One vector is turned by the same rotation once a tick. Each row is the vector after some number of ticks, and that number follows the row.
The counts run from 0 to 126.
|  0.23 |  0.51 |  2.81 |  0.78 | -0.75 | -0.83 | -2.37 |  1.61 |  2.53 | -1.31 |  2.85 | -2.68 |  2.67 |  2.00 |  0.24 |  2.08 | -0.26 |  2.87 | -2.36 |  1.38 | -1.83 |  2.02 | -0.62 | -0.70 |  2.86 | -1.54 | -0.46 |  0.53 |  1.34 | -1.29 |  0.23 | -0.25 | -1.60 | -0.21 | : 22
|  3.30 | -0.91 | -1.90 | -1.52 |  0.55 |  1.37 | -1.39 | -2.78 |  0.58 | -2.85 | -1.89 |  2.20 |  2.14 |  0.06 | -2.34 | -0.30 | -0.76 | -0.15 |  1.67 |  1.47 |  2.78 |  1.22 | -1.68 |  0.42 | -0.85 |  1.28 |  0.96 |  1.54 | -2.52 | -0.87 |  0.01 | -2.51 | -0.18 | -0.03 | : 113
|  1.37 |  0.11 | -1.47 | -2.67 | -1.89 |  0.88 |  1.54 | -2.03 |  0.37 |  1.18 | -0.62 |  1.79 | -3.06 |  0.87 | -1.55 | -0.59 |  1.87 | -0.92 |  2.25 | -0.50 |  2.47 | -1.11 | -2.18 |  2.70 | -4.00 |  1.44 | -2.73 | -0.46 | -1.15 |  1.69 | -0.15 |  0.82 |  1.04 |  0.30 | : 60
|  1.35 | -3.14 | -1.57 |  1.11 |  0.18 | -0.68 |  0.37 | -0.79 |  3.19 |  0.23 | -0.32 | -0.12 | -1.91 | -3.30 |  2.58 | -0.08 | -0.05 |  0.55 | -0.58 | -3.33 |  2.46 | -0.08 |  1.11 | -1.24 | -0.69 |  0.89 |  2.76 | -1.62 | -2.37 | -1.15 |  3.08 |  1.75 |  0.71 |  0.85 | : 45
| -0.65 | -0.18 |  2.34 |  0.10 | -1.88 | -1.59 |  0.85 |  0.15 |  1.92 |  1.89 |  2.10 | -1.83 | -3.46 |  0.81 | -0.03 |  0.40 |  2.09 |  0.94 | -0.93 | -0.29 | -3.21 |  1.29 |  1.99 |  1.83 |  2.81 | -0.41 | -1.74 | -0.23 |  3.54 |  2.81 |  2.35 |  0.16 |  2.21 |  1.16 | : 75
|  1.25 | -0.83 |  2.67 | -0.74 |  2.14 | -1.18 |  1.16 | -2.61 |  2.74 |  2.89 |  0.45 | -0.06 |  0.67 |  2.16 |  1.89 | -0.17 |  0.17 |  0.86 | -0.07 | -1.00 |  1.85 |  2.45 | -1.04 |  0.39 | -0.85 | -0.94 | -1.86 | -0.94 | -0.12 |  0.15 |  4.20 | -1.73 | -2.75 |  1.52 | : 50
| -1.56 |  1.16 |  3.28 | -2.87 | -0.44 |  0.55 | -0.92 |  0.36 | -2.02 |  0.65 | -0.86 |  0.58 |  2.11 |  1.55 | -4.69 | -0.12 |  1.81 | -0.68 | -0.85 |  1.54 | -0.83 |  1.98 |  0.76 | -0.11 |  3.32 |  1.08 | -2.29 |  1.35 |  1.06 |  0.07 | -0.16 | -0.42 |  0.54 | -0.30 | : 84
|  1.59 |  1.96 |  0.73 |  1.21 |  0.18 | -1.04 | -0.78 |  1.01 |  0.84 | -1.89 |  1.64 | -3.36 |  0.65 |  3.98 |  1.63 |  0.75 | -2.05 |  3.15 | -1.82 |  1.54 | -1.91 |  1.72 | -2.55 | -0.36 |  0.01 | -2.73 | -0.66 | -0.71 | -0.14 |  2.08 |  1.40 |  0.08 |  0.21 |  0.29 | : 126
|  0.03 | -1.58 |  2.15 |  0.95 |  1.45 | -0.80 |  2.24 | -1.11 |  3.90 |  2.33 |  1.52 | -0.82 | -0.76 |  0.42 |  3.06 | -0.45 | -1.00 |  3.69 | -3.23 | -3.03 |  2.06 |  0.88 |  0.16 |  0.67 |  0.15 | -2.09 | -0.18 | -1.26 | -0.27 | -0.51 |  2.63 |  0.28 | -1.93 |  0.45 | : 48
|  0.27 | -0.03 | -1.17 | -0.83 | -1.22 | -0.74 |  0.10 |  3.03 |  1.47 | -2.93 |  1.11 | -0.90 | -2.41 | -2.03 |  0.26 |  0.39 | -0.47 |  1.37 |  0.41 | -0.84 | -2.92 |  0.09 |  2.68 |  1.29 |  2.06 | -0.84 |  2.47 |  0.09 | -0.40 |  3.61 |  1.90 |  2.69 |  2.81 | -0.84 | : 72
|  0.94 | -0.15 |  3.54 |  0.37 | -0.57 | -1.31 | -3.20 | -0.39 |  0.95 | -1.38 |  1.45 | -1.90 |  3.05 |  3.25 | -2.36 |  1.22 |  0.55 | -0.92 | -0.78 |  1.63 | -2.03 |  2.86 | -0.90 | -2.25 |  1.27 | -0.19 | -2.54 | -0.32 |  1.80 | -1.22 |  2.02 | -0.59 |  0.00 |  1.74 | : 24
| -0.73 | -0.27 |  0.49 | -2.94 | -2.09 |  1.27 | -1.60 |  0.61 | -2.01 |  0.65 | -2.17 |  2.17 |  0.31 | -1.02 | -4.56 |  1.05 |  2.55 | -2.81 |  1.24 |  1.01 |  0.13 |  1.23 |  0.66 | -1.80 |  1.70 |  3.12 | -2.40 |  0.94 | -0.13 | -1.28 |  0.57 |  1.31 |  1.73 |  0.48 | : 86
|  1.51 | -0.90 | -2.09 |  2.15 | -1.65 | -1.07 | -3.19 |  1.36 |  2.95 | -1.24 |  2.30 | -2.18 | -0.80 | -1.66 |  2.33 |  4.48 |  0.97 |  1.19 |  1.14 |  1.61 | -1.26 |  0.73 | -0.38 |  0.07 |  2.08 |  0.29 |  1.36 |  1.48 |  0.21 | -1.62 |  0.38 | -0.49 | -1.65 |  0.03 | : 19
| -0.76 | -0.44 | -1.49 | -2.36 | -2.36 |  1.54 | -2.04 |  0.78 | -1.64 | -0.20 | -2.27 |  2.39 | -0.25 | -2.58 | -4.19 |  1.24 |  2.49 | -3.10 |  1.44 |  0.33 |  1.03 | -0.20 |  0.62 | -1.59 |  1.85 |  3.82 | -2.03 |  0.61 | -1.04 | -2.03 | -0.73 |  1.90 |  1.50 | -0.20 | : 87
|  0.38 |  0.61 |  3.44 |  0.17 | -0.14 | -0.95 | -2.89 |  0.46 |  1.59 | -1.37 |  2.60 | -2.40 |  3.30 |  3.47 | -1.37 |  1.54 | -0.04 |  1.24 | -1.07 |  1.61 | -2.26 |  3.09 | -0.81 | -1.46 |  2.45 | -0.80 | -1.47 |  0.42 |  1.56 | -1.10 |  1.17 | -0.62 | -0.76 |  0.35 | : 23
| -0.64 |  0.30 | -2.39 | -0.74 | -0.67 |  1.17 |  3.94 |  0.53 |  1.77 | -0.81 | -0.39 | -2.57 | -0.83 |  1.38 | -1.82 | -0.41 | -0.45 |  2.94 | -0.11 |  1.75 |  0.65 | -1.71 |  0.56 |  2.05 |  0.63 | -2.97 | -1.90 |  0.33 | -0.16 |  0.15 | -3.40 | -1.79 | -2.39 | -0.84 | : 4
|  1.72 |  0.97 |  2.83 |  0.12 |  1.02 |  1.05 |  1.53 | -1.15 | -2.72 | -0.18 | -0.42 |  0.27 |  1.52 |  1.79 |  0.51 | -1.52 | -0.13 |  2.70 | -2.94 | -2.79 | -0.18 |  1.57 | -0.58 | -4.72 | -0.23 |  1.00 |  2.89 | -1.42 | -0.79 | -0.01 |  1.40 |  1.58 |  1.42 | -0.74 | : 40
|  2.31 |  0.30 | -4.25 |  1.62 | -1.02 | -0.87 | -2.21 |  1.03 |  1.87 | -1.84 |  1.04 | -2.62 | -1.24 | -0.20 |  3.65 |  2.72 | -0.87 |  2.90 |  0.36 |  1.25 |  0.63 | -0.52 | -3.08 |  0.28 | -1.63 | -1.49 | -0.14 |  0.15 | -1.91 |  0.34 |  0.44 |  0.73 | -0.55 |  0.07 | : 123
|  1.35 | -0.69 |  1.07 | -0.76 |  1.30 |  0.97 |  2.67 | -2.86 |  0.88 |  0.69 |  0.40 |  0.43 |  1.67 |  1.90 | -1.56 | -1.14 | -0.37 |  3.22 | -2.17 |  1.40 |  3.11 |  0.64 | -0.30 |  0.96 |  1.63 | -1.69 | -1.25 | -0.38 |  0.79 | -1.38 | -1.67 | -4.00 | -2.71 | -0.40 | : 109
|  0.81 |  0.01 |  1.00 |  0.41 |  0.67 | -0.22 |  1.72 |  1.04 |  0.53 | -1.42 | -1.05 | -0.94 |  3.02 |  0.28 | -1.15 | -1.73 | -2.00 |  2.38 | -2.00 | -1.45 | -0.54 |  1.46 |  3.50 | -4.00 |  1.42 | -1.75 |  0.20 | -2.64 |  3.28 | -1.33 |  2.31 | -0.31 |  1.64 | -0.08 | : 100
|  2.42 |  1.02 | -2.06 | -1.75 | -0.59 | -0.52 | -1.25 |  2.37 | -0.07 | -2.26 | -0.42 | -0.16 | -1.51 | -1.03 |  0.98 |  0.82 | -0.29 | -0.78 |  3.46 |  0.57 | -3.19 |  1.02 |  1.59 | -0.52 | -0.94 |  0.18 |  2.20 |  0.97 | -1.44 |  3.98 |  3.59 |  1.72 |  2.98 | -0.71 | : 70
|  1.49 |  1.98 | -0.33 | -1.00 | -0.37 |  2.22 |  3.69 | -0.80 | -1.04 |  0.40 | -0.60 | -1.58 |  0.16 |  3.36 | -2.07 | -0.29 |  0.53 |  2.84 |  0.75 |  2.28 | -0.76 |  0.07 | -0.54 |  0.80 | -0.15 | -1.67 | -2.26 |  1.80 |  1.14 |  1.57 | -2.39 | -3.48 | -2.27 | -0.99 | : 6
|  2.50 |  1.73 | -0.93 | -1.05 | -0.43 |  1.94 |  3.06 | -1.21 | -1.56 | -0.15 | -1.30 | -0.87 |  0.26 |  3.34 | -2.47 |  0.22 |  0.72 |  1.12 |  1.73 |  2.85 | -1.54 |  0.78 | -0.20 |  0.12 | -0.68 | -0.36 | -1.43 |  2.57 |  1.21 |  1.80 | -1.91 | -3.83 | -1.74 | -0.84 | : 7
|  1.10 | -0.90 |  2.84 |  0.09 | -1.13 | -1.14 | -3.47 | -0.97 |  1.10 | -1.54 |  1.04 | -0.95 |  2.40 |  2.77 | -2.74 |  1.66 |  1.11 | -3.17 |  0.90 |  2.05 | -1.37 |  2.22 | -1.13 | -2.40 |  1.32 |  0.37 | -2.32 | -0.78 |  0.71 | -1.64 |  2.15 | -0.11 |  0.78 |  1.79 | : 25
|  2.71 | -1.47 |  0.71 |  0.76 | -0.57 | -1.01 |  2.07 | -1.78 |  1.53 |  0.23 | -1.36 | -0.24 |  1.02 | -0.04 | -1.71 | -1.40 | -0.51 | -0.76 | -0.18 | -0.25 |  0.68 |  1.37 |  3.06 | -3.09 | -0.02 | -0.27 | -1.00 | -2.48 |  4.04 | -1.38 |  2.29 | -1.64 |  1.98 |  1.44 | : 102
|  2.83 |  0.20 | -4.13 |  1.65 | -2.08 | -0.54 | -1.68 | -0.33 |  1.69 | -0.65 |  0.20 | -1.44 | -2.10 | -0.77 |  3.27 |  2.67 | -0.12 |  1.70 |  1.51 |  1.13 |  0.98 |  0.04 | -3.67 |  0.78 | -2.55 |  0.08 | -0.75 | -0.02 | -1.35 | -0.20 |  0.93 | -0.08 |  0.01 |  0.49 | : 122
|  2.36 |  1.84 |  1.08 |  0.92 | -3.73 |  0.77 |  1.65 | -0.65 |  0.96 | -1.74 |  1.39 | -0.79 | -1.97 | -0.91 | -1.11 |  0.03 |  0.96 |  4.34 | -1.31 | -0.32 | -3.13 |  1.06 | -0.21 | -0.69 |  1.15 |  2.27 |  1.35 |  2.24 |  3.38 |  0.61 | -1.89 | -0.38 |  2.19 | -0.33 | : 14
|  0.66 | -2.00 | -0.50 | -2.55 |  2.58 | -0.14 | -1.42 | -0.35 |  2.87 | -1.46 | -0.83 |  0.88 |  2.13 |  0.83 | -0.49 | -0.51 | -1.87 | -1.21 |  1.73 |  0.20 |  2.53 |  0.81 | -0.07 |  2.36 | -1.24 | -1.07 | -0.93 |  0.10 | -4.78 |  0.15 |  3.59 | -0.52 | -1.48 |  0.62 | : 53
|  2.21 | -3.73 | -3.46 |  1.58 | -0.04 | -0.06 |  1.47 | -1.60 |  3.56 | -0.68 | -0.56 | -0.54 | -0.64 | -2.22 | -0.69 |  0.25 |  0.17 | -1.02 |  0.43 |  0.47 |  2.94 | -0.97 |  3.04 | -0.15 |  0.94 | -1.44 | -0.46 | -2.04 |  0.79 | -2.22 |  0.24 | -2.13 | -0.70 |  1.42 | : 105
| -1.77 | -1.96 |  0.15 |  0.26 | -1.98 |  0.56 | -1.61 |  0.36 |  1.84 | -2.45 |  2.18 | -1.48 |  0.75 |  0.31 | -3.34 |  0.56 |  0.81 | -0.72 | -2.46 | -0.18 |  1.51 | -2.04 | -0.24 | -1.00 |  2.25 | -0.92 | -1.18 | -3.21 | -2.11 | -2.37 | -2.71 |  3.35 |  0.82 |  0.60 | : 29
| -1.39 | -1.96 | -1.68 | -1.21 |  0.06 | -0.50 | -2.07 |  1.40 |  1.27 |  1.12 |  1.33 | -1.39 | -0.65 | -0.68 | -0.37 |  2.96 |  2.59 | -2.62 |  1.26 |  2.47 | -0.45 |  0.30 |  2.36 |  2.26 |  4.16 | -1.09 | -1.33 |  1.32 | -1.23 |  1.11 |  1.11 | -0.69 | -2.63 | -0.01 | : 79
|  2.59 |  1.01 | -2.67 | -0.02 | -1.65 |  1.72 |  0.02 |  0.76 | -0.25 | -4.94 | -0.14 | -0.30 |  0.22 | -1.89 | -2.27 |  0.73 | -0.35 |  1.90 |  1.36 |  0.94 | -1.78 |  0.06 |  1.01 | -0.05 |  1.48 |  1.45 |  2.83 |  2.76 | -2.07 |  0.98 | -2.67 | -0.40 |  1.09 | -1.67 | : 11
|  3.31 |  1.70 | -1.21 | -1.28 | -1.02 |  1.83 |  1.75 | -0.88 | -1.57 | -1.30 | -1.64 |  0.00 |  0.70 |  1.72 | -2.44 |  0.76 |  1.02 | -0.28 |  3.38 |  3.07 | -1.45 |  0.99 | -0.57 | -0.62 | -0.60 |  0.64 | -0.53 |  3.05 | -0.29 |  1.63 | -1.47 | -3.60 | -1.08 | -0.14 | : 8
|  1.14 | -1.31 | -1.95 |  0.45 |  1.42 |  1.91 | -0.55 | -0.30 | -3.04 |  0.11 | -0.73 | -0.55 |  0.89 |  0.16 |  0.75 |  2.51 |  1.46 | -0.39 | -0.07 |  0.73 |  2.40 | -1.71 | -1.50 | -3.95 |  0.35 |  0.30 |  2.05 | -1.05 | -4.83 | -1.07 | -0.74 |  1.16 | -2.65 | -1.39 | : 36
